[[112 137 123 125 151 106 154 139]
 [134 126 143 114 127 133 120 126]
 [126 133 150 100 135 124 136 124]
 [137 120 125 136 118 125 116 132]
 [120 135 123 131 132 132 137 121]
 [129 130 145 108 131 127 129 126]
 [131 123 129 129 123 133 127 125]
 [141 116 138 126 118 142 115 120]
 [129 128 122 136 123 124 122 131]
 [112 141 131 117 149 114 152 131]
 [116 138 133 118 144 118 146 128]
 [115 136 131 119 147 113 150 133]]
:
[[115 136 131 119 147 113 150 133]
 [112 137 123 125 151 106 154 139]
 [134 126 143 114 127 133 120 126]
 [126 133 150 100 135 124 136 124]
 [137 120 125 136 118 125 116 132]
 [120 135 123 131 132 132 137 121]
 [129 130 145 108 131 127 129 126]
 [131 123 129 129 123 133 127 125]
 [141 116 138 126 118 142 115 120]
 [129 128 122 136 123 124 122 131]
 [112 141 131 117 149 114 152 131]
 [116 138 133 118 144 118 146 128]]

[[135 110 130 134 125 142 134 111 119]
 [110 131 117 111 123 102 111 132 127]
 [139 113 124 141 127 143 136 108 116]]
:
[[139 113 124 141 127 143 136 108 116]
 [135 110 130 134 125 142 134 111 119]
 [110 131 117 111 123 102 111 132 127]]

[[132 127 130 139 128]
 [121 137 122 131 135]
 [128 128 123 121 129]
 [133 118 139 110 135]
 [118 146 114 154 125]]
:
[[118 146 114 154 125]
 [132 127 130 139 128]
 [121 137 122 131 135]
 [128 128 123 121 129]
 [133 118 139 110 135]]

[[125 129 123 142 134 121 125]
 [131 114 141 133 131 113 117]
 [134 125 123 101 122 144 135]
 [124 139 131 129 122 133 134]
 [123 136 134 140 126 124 128]
 [128 129 140 126 123 127 127]
 [130 131 118 114 126 141 135]]
:
[[130 131 118 114 126 141 135]
 [125 129 123 142 134 121 125]
 [131 114 141 133 131 113 117]
 [134 125 123 101 122 144 135]
 [124 139 131 129 122 133 134]
 [123 136 134 140 126 124 128]
 [128 129 140 126 123 127 127]]

[[120 137 127 108 115 148]
 [128 124 136 132 140 121]
 [125 126 144 116 145 136]
 [130 125 129 127 127 129]
 [120 143 114 120 113 135]
 [123 141 113 124 110 133]
 [117 130 151 107 154 142]
 [135 129 117 140 116 121]]
:
[[135 129 117 140 116 121]
 [120 137 127 108 115 148]
 [128 124 136 132 140 121]
 [125 126 144 116 145 136]
 [130 125 129 127 127 129]
 [120 143 114 120 113 135]
 [123 141 113 124 110 133]
 [117 130 151 107 154 142]]

[[132 102]
 [123 123]]
:
[[123 123]
 [132 102]]
---
[[133 143 122 141 118 114 132 114]
 [133 142 122 138 118 114 132 125]
 [133 127 122 141 118 114 132 125]
 [125 132 129 128 121 137 130 118]
 [133 125 122 141 118 114 132 125]
 [133 122 122 141 118 115 132 125]
 [133 120 122 143 118 109 132 125]
 [120 125 127 141 118 137 132  99]
 [133 125 122 141 118 114 132 125]
 [134 120 122 141 118 110 132 131]
 [133 125 122 141 118 114 132 121]]
:
[[133 143 122 141 118 114 132 114]
 [133 127 122 141 118 114 132 125]
 [133 125 122 141 118 114 132 125]
 [133 120 122 143 118 109 132 125]
 [133 125 122 141 118 114 132 125]
 [133 125 122 141 118 114 132 121]]

[[117 117 131 122]
 [150  99 136 139]
 [135 122 117 130]
 [122 129 127 125]
 [134 123 130 136]]
:
[[117 117 131 122]
 [135 122 117 130]
 [134 123 130 136]]

[[142 103]
 [144 128]
 [130  98]]
:
[[142 103]
 [130  98]]

[[145 132 129 139 121 126 126 114 121 126 129 116 128 133]
 [138 136 144 131 123 107 130 130 118 115 117 132 126 137]
 [136 126 130 120 131 114 131 117 120 129 117 123 136 135]
 [114 117 119 125 118 130 118 120 122 151 123 120 114 128]]
:
[[145 132 129 139 121 126 126 114 121 126 129 116 128 133]
 [136 126 130 120 131 114 131 117 120 129 117 123 136 135]]

[[113 137 115 146 123 148 120 153 142 116 104 149 133 118 131 120]
 [114 125 124 154 126 155 154 113 102 108 129 154 126 123 112 111]
 [154 121 122 138 124 107 122 123 115 113 107 112 135 103 107 113]
 [152 134 106 117 145 135 108 108 141 105 125 113 138 113 106 132]
 [118 147 102 102 120 124 152 119 116 122 125 115 135 147 126 150]]
:
[[113 137 115 146 123 148 120 153 142 116 104 149 133 118 131 120]
 [154 121 122 138 124 107 122 123 115 113 107 112 135 103 107 113]
 [118 147 102 102 120 124 152 119 116 122 125 115 135 147 126 150]]

[[124 115 121]
 [116 120 134]
 [124 131 131]
 [136 126 135]
 [134 116 103]
 [126 137 131]
 [120 123 126]
 [134 132 134]
 [127 127 137]
 [127 126 136]]
:
[[124 115 121]
 [124 131 131]
 [134 116 103]
 [120 123 126]
 [127 127 137]]
---
[[107 132 120 114 124 141 141 125 127 119 127 136]
 [128 133 144 127 122 113 121 120 134 117 116 129]
 [128 122 127 137 120 126 133 126 132 125 119 116]
 [130 117 139 137 121 119 132 142 109 130 120 140]
 [136 136 116 136 131 128 137 110 120 132 126 128]
 [133 132 131 136 131 131 133 123 127 103 120 116]
 [139 126 125 114 128 143 126 131 123 115 127 105]]
:
[[136 136 116 136 131 128 137 110 120 132 126 128]
 [107 132 120 114 124 141 141 125 127 119 127 136]
 [139 126 125 114 128 143 126 131 123 115 127 105]
 [128 122 127 137 120 126 133 126 132 125 119 116]
 [133 132 131 136 131 131 133 123 127 103 120 116]
 [130 117 139 137 121 119 132 142 109 130 120 140]
 [128 133 144 127 122 113 121 120 134 117 116 129]]

[[126 145 126 142 143 107]
 [106 138 127 130 128 152]
 [150 145 135 140 137 140]
 [114 147 144 126 136 133]
 [140 124 121 115 105 120]]
:
[[140 124 121 115 105 120]
 [126 145 126 142 143 107]
 [106 138 127 130 128 152]
 [150 145 135 140 137 140]
 [114 147 144 126 136 133]]

[[123 136 123 127 124 137 121 126 120 142]
 [135 113 137 126 131 128 145 136 138 116]
 [123 142 117 129 137 152 115 117 118 145]
 [131 132 132 126 124 143 129 131 125 142]
 [121 129 129 127 110 114 126 134 124 133]
 [128 132 127 131 126 114 122 126 127 124]
 [134 141 120 138 147 107 108 112 129 111]
 [126 134 119 131 141 130 119 118 126 124]
 [118 136 122 131 110  99 115 127 121 128]]
:
[[123 142 117 129 137 152 115 117 118 145]
 [126 134 119 131 141 130 119 118 126 124]
 [134 141 120 138 147 107 108 112 129 111]
 [118 136 122 131 110  99 115 127 121 128]
 [123 136 123 127 124 137 121 126 120 142]
 [128 132 127 131 126 114 122 126 127 124]
 [121 129 129 127 110 114 126 134 124 133]
 [131 132 132 126 124 143 129 131 125 142]
 [135 113 137 126 131 128 145 136 138 116]]

[[131 127 135 125 128 132]
 [132 123 119 143 123 145]
 [135 129 152 117 130 138]
 [134 130 114 128 115 134]
 [121 133 138 115 129 118]
 [127 127 129 132 126 134]
 [131 137 118 113 112 121]
 [133 128 143 122 129 136]
 [129 124 122 129 127 129]
 [132 127 139 118 126 134]
 [129 123 125 141 127 143]
 [127 122 130 142 131 142]]
:
[[134 130 114 128 115 134]
 [131 137 118 113 112 121]
 [132 123 119 143 123 145]
 [129 124 122 129 127 129]
 [129 123 125 141 127 143]
 [127 127 129 132 126 134]
 [127 122 130 142 131 142]
 [131 127 135 125 128 132]
 [121 133 138 115 129 118]
 [132 127 139 118 126 134]
 [133 128 143 122 129 136]
 [135 129 152 117 130 138]]

[[121 148 119 138 115 124 127 134 151 133]
 [134 148 111 131 116 126 131 121 141 120]]
:
[[134 148 111 131 116 126 131 121 141 120]
 [121 148 119 138 115 124 127 134 151 133]]

[[122 128 123 135 135 101 135 119 120 137 133 132 124]
 [121 127 117 136 135 105 135 117 122 137 138 130 123]]
:
[[121 127 117 136 135 105 135 117 122 137 138 130 123]
 [122 128 123 135 135 101 135 119 120 137 133 132 124]]
